50 stands for zero in the data rows.
Here is a table of points, one per row:
array([52, 48, 30, 59, 43, 46, 51, 46, 64, 43, 73, 34, 41, 24, 35, 46, 28, 39, 33, 50, 43, 22, 37,
       36, 37, 49, 36, 68, 39, 48, 29, 51])
array([57, 43, 72, 39, 52, 56, 52, 64, 46, 44, 40, 58, 37, 13, 69, 62, 36, 75, 50, 65, 63, 44, 38,
       66, 57, 51, 56, 26, 52, 69, 32, 38])
array([56, 51, 66, 19, 38, 66, 39, 77, 50, 63, 74, 63, 49, 53, 54, 22, 49, 50, 57, 47, 53, 41, 67,
       46, 43, 45, 43, 41, 42, 37, 36, 67])
array([39, 43, 40, 50, 28, 73, 42, 42, 55, 32, 61, 53, 25, 49, 66, 48, 38, 48, 57, 43, 44, 50, 58,
       38, 36, 38, 36, 38, 38, 30, 31, 43])
array([43, 21, 59, 45, 38, 30, 48, 47, 58, 51, 38, 40, 41, 25, 49, 44, 77, 51, 61, 35, 22, 87, 60,
       48, 45, 44, 48, 50, 61, 59, 63, 75])
array([51, 57, 48, 59, 37, 66, 54, 61, 51, 42, 29, 38, 64, 54, 28, 37, 63, 39, 55, 49, 47, 21, 69,
       32, 41, 46, 50, 34, 23, 58, 48, 55])
array([29, 50, 57, 77, 41, 53, 44, 63, 27, 49, 41, 62, 71, 40, 30, 26, 42, 32, 69, 34, 40, 27, 67,
       36, 48, 59, 44, 38, 37, 60, 66, 55])
array([51, 65, 52, 61, 66, 64, 61, 61, 41, 16, 43, 62, 40, 53, 43, 24, 74, 48, 31, 30, 50, 32, 39,
       28, 66, 62, 42, 52, 45, 33, 54, 58])
array([51, 36, 80, 85, 42, 65, 63, 55, 50, 55, 63, 27, 53, 44, 70, 60, 58, 51, 46, 51, 41, 67, 58,
       61, 64, 60, 48, 64, 43, 40, 61, 78])
array([46, 33, 45, 53, 60, 53, 59, 35, 71, 52, 56, 48, 40, 56, 53, 43, 43, 68, 47, 40, 51, 59, 64,
       32, 43, 42, 83, 76, 52, 54, 60, 29])
array([38, 59, 50, 56, 44, 61, 66, 53, 65, 67, 66, 75, 58, 70, 54, 62, 40, 59, 47, 44, 56, 43, 55,
       62, 35, 66, 34, 45, 64, 69, 54,  9])
array([74, 45, 46, 39, 50, 48, 40, 41, 45, 55, 60, 40, 57, 42, 62, 41, 38, 35, 23, 45, 26, 81, 56,
       62, 79, 60, 31, 48, 52, 77, 56, 60])
array([64, 30, 45, 50, 67, 60, 77, 49, 45, 53, 71, 20, 48, 50, 52, 44, 72, 42, 62, 68, 41, 62, 41,
       72, 47, 40, 22, 52, 50, 44, 48, 51])
array([47, 63, 54, 58, 64, 51, 23, 86, 41, 32, 33, 58, 59, 37, 35, 65, 73, 45, 48, 82, 24, 55, 52,
       47, 53, 87, 49, 73, 45, 57, 48, 56])
array([30, 59, 60, 55, 52, 44, 66, 50, 38, 79, 45, 44, 46, 57, 62, 58, 47, 54, 46, 39, 49, 62, 61,
       25, 61, 52, 32, 74, 69, 54, 61, 29])
array([42, 59, 76, 35, 56, 51, 33, 25, 47, 47, 49, 57,  9, 36, 63, 82, 60, 36, 43, 52, 60, 31, 22,
       56, 34, 47, 47, 24, 60, 60, 52, 53])
array([62, 50, 65, 51, 59, 69, 53, 30, 37, 55, 49, 69, 72, 63, 40, 92, 65, 55, 73, 48, 57, 59, 30,
       18, 55, 75, 65, 35, 44, 45, 58, 29])
array([41, 45, 57, 73, 58, 47, 35, 51, 75, 84, 36, 60, 35, 50, 41, 28, 53, 45, 28, 50, 75, 43, 55,
       69, 40, 55, 36, 45, 37, 27, 34, 57])
array([76, 36, 33, 51, 48, 50, 55, 49, 23, 54, 64, 76, 44, 38, 41, 59, 53, 67, 44, 46, 76, 46, 39,
       54, 38, 38, 58, 47, 50, 60, 46, 27])
array([47, 67, 55, 49, 62, 35, 31, 67, 43, 47, 26, 72, 51, 52, 64, 15, 50, 63, 72, 39, 30, 43, 25,
       35, 36, 37, 36, 53, 29, 30, 56, 38])
array([65, 49, 42, 83, 69, 21, 36, 56, 47, 48, 66, 44, 47, 55, 67, 47, 53, 55, 52, 45, 19, 54, 56,
       65, 52, 52, 65, 65, 66, 72, 43, 56])
array([58, 46, 44, 69, 81, 34, 17, 38, 64, 59, 66, 28, 60, 51, 45, 54, 66, 59, 51, 67, 51, 66, 70,
       62, 66, 39, 38, 36, 40, 42, 61, 60])
array([35, 56, 39, 48, 66, 39, 64, 54, 25, 32, 33, 40, 44, 67, 77, 66, 76, 27, 35, 65, 30, 58, 68,
       47, 44, 62, 60, 51,  1, 56, 60, 48])
array([42, 66, 53, 62, 35, 49, 48, 27, 30, 32, 28, 57, 99, 52, 66, 63, 31, 73, 34, 62, 70, 72, 36,
       34, 42, 53, 70, 43, 44, 45, 38, 56])
array([50, 39, 46, 54,  6, 39, 46, 59, 63, 45, 42, 70, 41, 71, 56, 63, 40, 35, 48, 65, 57, 45, 27,
       51, 69, 39, 65, 51, 63, 44, 59, 33])
array([69, 45, 60, 41, 59, 45, 60, 74, 60, 54, 60, 43, 61, 76, 54, 54, 36, 32, 35, 52, 43, 69, 55,
       32, 40, 52, 58, 36, 87, 24, 35, 46])
array([26, 21, 26, 36, 73, 50, 47, 74, 68, 57, 60, 43, 65, 42, 62, 51, 33, 60, 39, 22, 52, 24, 47,
       38, 50, 56, 48, 39, 52, 39, 42, 63])
array([39, 65, 49, 33, 43, 45, 57, 68, 56, 47, 66, 52, 27, 40, 70, 58, 30, 66, 66, 91, 82, 33, 47,
       53, 46, 57, 53, 35, 62, 75, 76, 67])
array([62, 48, 74, 43, 52, 33, 42, 57, 55, 46, 66, 20, 55, 65, 59, 42, 66, 58, 59, 50, 56, 59, 40,
       57, 58, 47, 45, 89, 37, 56, 38, 59])
array([49, 71, 37, 44, 59, 62, 51, 56, 63, 44, 55, 55, 52, 52, 20, 83, 46, 56, 33, 33, 54, 72, 53,
       42, 48, 23, 54, 62, 63, 42, 74, 68])
array([35, 54, 62, 40, 43, 64, 45, 23, 26, 18, 33, 57, 65, 61, 35, 41, 54, 71, 30, 78, 55, 50, 55,
       52, 36, 61, 47, 51, 75, 41, 68, 22])
array([72, 32, 46, 33, 29, 46, 56, 56, 45, 55, 36, 69, 21, 58, 26, 51, 35, 62, 44, 33, 68, 50, 72,
       56, 48, 67, 36, 64, 35, 39, 39, 63])
array([55, 52, 34, 55, 49, 33, 37, 54, 20, 50, 51, 24, 24, 62, 38, 46, 29, 39, 70, 27, 60, 35, 57,
       60, 56, 58, 47, 38, 64, 26, 39, 49])
array([52, 27, 78, 43, 73, 49, 65, 48, 69, 23, 41, 58, 42, 44, 51, 56, 19, 44, 49, 50, 70, 41, 34,
       71, 62, 41, 36, 30, 42, 74, 64, 35])
array([36, 47, 56, 23, 69, 33, 72, 25, 27, 53, 42, 73, 76, 46, 37, 36, 54, 40, 52, 80, 63, 48, 47,
       33, 61, 56, 83, 51, 61, 46, 59, 47])
array([59, 83, 32, 60, 54, 59, 59, 41, 57, 59, 44, 61, 55, 39, 54, 48, 61, 35, 62, 39, 68, 69, 68,
       44, 62, 28, 55, 67, 74, 53, 37, 40])
array([76, 58, 51, 50, 36, 56, 40, 39, 52, 71, 56, 47, 37, 61, 59, 34, 48, 46, 34, 38, 55, 27, 46,
       29, 38, 51, 43, 32, 50, 71, 48, 70])
array([53, 47, 58, 43, 42, 46, 34, 50, 48, 64, 72, 47, 64, 60, 32, 49, 34, 29, 46, 47, 64, 66, 32,
       45, 43, 30, 58, 71, 37, 48, 72, 41])
array([41, 41, 43, 30, 50, 53, 16, 44, 47, 48, 65, 31, 61, 61, 53, 65, 54, 59, 68, 47, 32, 54, 62,
       71, 52, 47, 31, 68, 56, 56, 45, 60])
array([33, 56, 60, 47, 46, 19, 74, 46, 62, 26, 58, 53, 39, 37, 38, 62, 38, 46, 71, 55, 80, 66, 35,
       48, 28, 67, 30, 32, 60, 75, 23, 53])
array([58, 51, 46, 53, 36, 29, 74, 49, 37, 50, 55, 52, 65, 64, 54, 65, 66, 75, 41, 36, 48, 39, 69,
       57, 48, 16, 50, 42, 61, 41, 68, 52])
array([64, 47, 34, 54, 73, 64, 62, 31, 47, 43, 12, 56, 61, 63, 62, 53, 46, 52, 81, 76, 23, 42, 40,
       55, 43, 64, 40, 74, 41, 47, 63, 89])
array([49, 43, 35, 42, 40, 47, 40, 38, 65, 44, 66, 43, 76, 33, 75, 47, 88, 29, 54, 30, 51, 49, 53,
       84, 46, 71, 49, 73, 56, 44, 57, 56])
array([49, 52, 15, 60, 38, 51, 51, 57, 70, 51, 33, 67, 53, 74, 35, 25, 66, 59, 46, 54, 38, 49, 27,
       40, 57, 73, 51, 30, 37, 52, 50, 60])
array([44, 32, 47, 56, 38, 52, 45, 42, 58, 60, 57, 38, 47, 48, 40, 54, 68, 69, 51, 68, 47, 43, 63,
       22, 77, 33, 55, 56, 62, 52, 34, 31])
array([61, 65, 51, 54, 71, 58, 50, 44, 51, 30, 41, 55, 58, 51, 47, 41, 59, 45, 66, 65, 22, 68, 77,
       70, 25, 70, 78, 43, 22, 52, 56, 52])
array([28, 56, 33, 51, 51, 65, 48, 59, 36, 64, 65, 74, 39, 50, 54, 45, 36, 40, 47, 48, 50, 54, 46,
       57, 76, 31, 40, 35, 31, 46, 27, 56])
array([37, 70, 55, 50, 38, 52, 60, 39, 59, 51, 78, 41, 23, 44, 36, 33, 35, 61, 57, 31, 36, 41, 41,
       64, 70, 60, 72, 45, 45, 25, 47, 61])
array([41, 32, 40, 68, 48, 76, 44, 58, 32, 60, 39, 33, 51, 53, 51, 41, 55, 41, 45, 45, 63, 66, 37,
       55, 30, 26, 77, 60, 77, 57, 54, 42])
array([47, 60, 63, 40, 41, 47, 71, 43, 47, 81, 47, 48, 68, 49, 32, 60, 47, 49, 34, 57, 19, 43, 42,
       61, 39, 22, 58, 66, 59, 50, 32, 43])
array([73, 57, 42, 49, 40, 44, 51, 45, 64, 60, 43, 49, 61, 22, 55, 55, 46, 35, 47, 63, 50, 51, 61,
       43, 58, 38, 45, 55, 65, 19, 73, 24])
array([44, 53, 73, 33, 53, 45, 43, 39, 70, 32, 30, 58, 41, 56, 55, 69, 39, 39, 61, 48, 76, 27, 55,
       72, 66, 43, 65, 36, 57, 76, 24, 53])
array([52, 71, 35, 36, 40, 56, 55, 65, 57, 72, 30, 10, 35, 38, 45, 39, 39, 62, 48, 27, 50, 44, 36,
       57, 56, 63, 52, 40, 33, 49, 53, 38])
Along one direction, these points spread out more than along any other. Take the direction at right angles to it along which they spread out most. Go by this last direction. Where along it does each point below lie, from 0 to 99? 50 is the average, and the first point above lies past it. One standard deviation of the points above along it is 16.
array([49, 71, 37, 44, 59, 62, 51, 56, 63, 44, 55, 55, 52, 52, 20, 83, 46, 56, 33, 33, 54, 72, 53,
       42, 48, 23, 54, 62, 63, 42, 74, 68]) 46
array([33, 56, 60, 47, 46, 19, 74, 46, 62, 26, 58, 53, 39, 37, 38, 62, 38, 46, 71, 55, 80, 66, 35,
       48, 28, 67, 30, 32, 60, 75, 23, 53]) 45
array([29, 50, 57, 77, 41, 53, 44, 63, 27, 49, 41, 62, 71, 40, 30, 26, 42, 32, 69, 34, 40, 27, 67,
       36, 48, 59, 44, 38, 37, 60, 66, 55]) 49
array([53, 47, 58, 43, 42, 46, 34, 50, 48, 64, 72, 47, 64, 60, 32, 49, 34, 29, 46, 47, 64, 66, 32,
       45, 43, 30, 58, 71, 37, 48, 72, 41]) 51
array([36, 47, 56, 23, 69, 33, 72, 25, 27, 53, 42, 73, 76, 46, 37, 36, 54, 40, 52, 80, 63, 48, 47,
       33, 61, 56, 83, 51, 61, 46, 59, 47]) 11
array([52, 48, 30, 59, 43, 46, 51, 46, 64, 43, 73, 34, 41, 24, 35, 46, 28, 39, 33, 50, 43, 22, 37,
       36, 37, 49, 36, 68, 39, 48, 29, 51]) 74
array([58, 51, 46, 53, 36, 29, 74, 49, 37, 50, 55, 52, 65, 64, 54, 65, 66, 75, 41, 36, 48, 39, 69,
       57, 48, 16, 50, 42, 61, 41, 68, 52]) 46
array([35, 56, 39, 48, 66, 39, 64, 54, 25, 32, 33, 40, 44, 67, 77, 66, 76, 27, 35, 65, 30, 58, 68,
       47, 44, 62, 60, 51,  1, 56, 60, 48]) 31
array([74, 45, 46, 39, 50, 48, 40, 41, 45, 55, 60, 40, 57, 42, 62, 41, 38, 35, 23, 45, 26, 81, 56,
       62, 79, 60, 31, 48, 52, 77, 56, 60]) 62
array([30, 59, 60, 55, 52, 44, 66, 50, 38, 79, 45, 44, 46, 57, 62, 58, 47, 54, 46, 39, 49, 62, 61,
       25, 61, 52, 32, 74, 69, 54, 61, 29]) 46
array([35, 54, 62, 40, 43, 64, 45, 23, 26, 18, 33, 57, 65, 61, 35, 41, 54, 71, 30, 78, 55, 50, 55,
       52, 36, 61, 47, 51, 75, 41, 68, 22]) 12
array([58, 46, 44, 69, 81, 34, 17, 38, 64, 59, 66, 28, 60, 51, 45, 54, 66, 59, 51, 67, 51, 66, 70,
       62, 66, 39, 38, 36, 40, 42, 61, 60]) 59
array([38, 59, 50, 56, 44, 61, 66, 53, 65, 67, 66, 75, 58, 70, 54, 62, 40, 59, 47, 44, 56, 43, 55,
       62, 35, 66, 34, 45, 64, 69, 54,  9]) 43
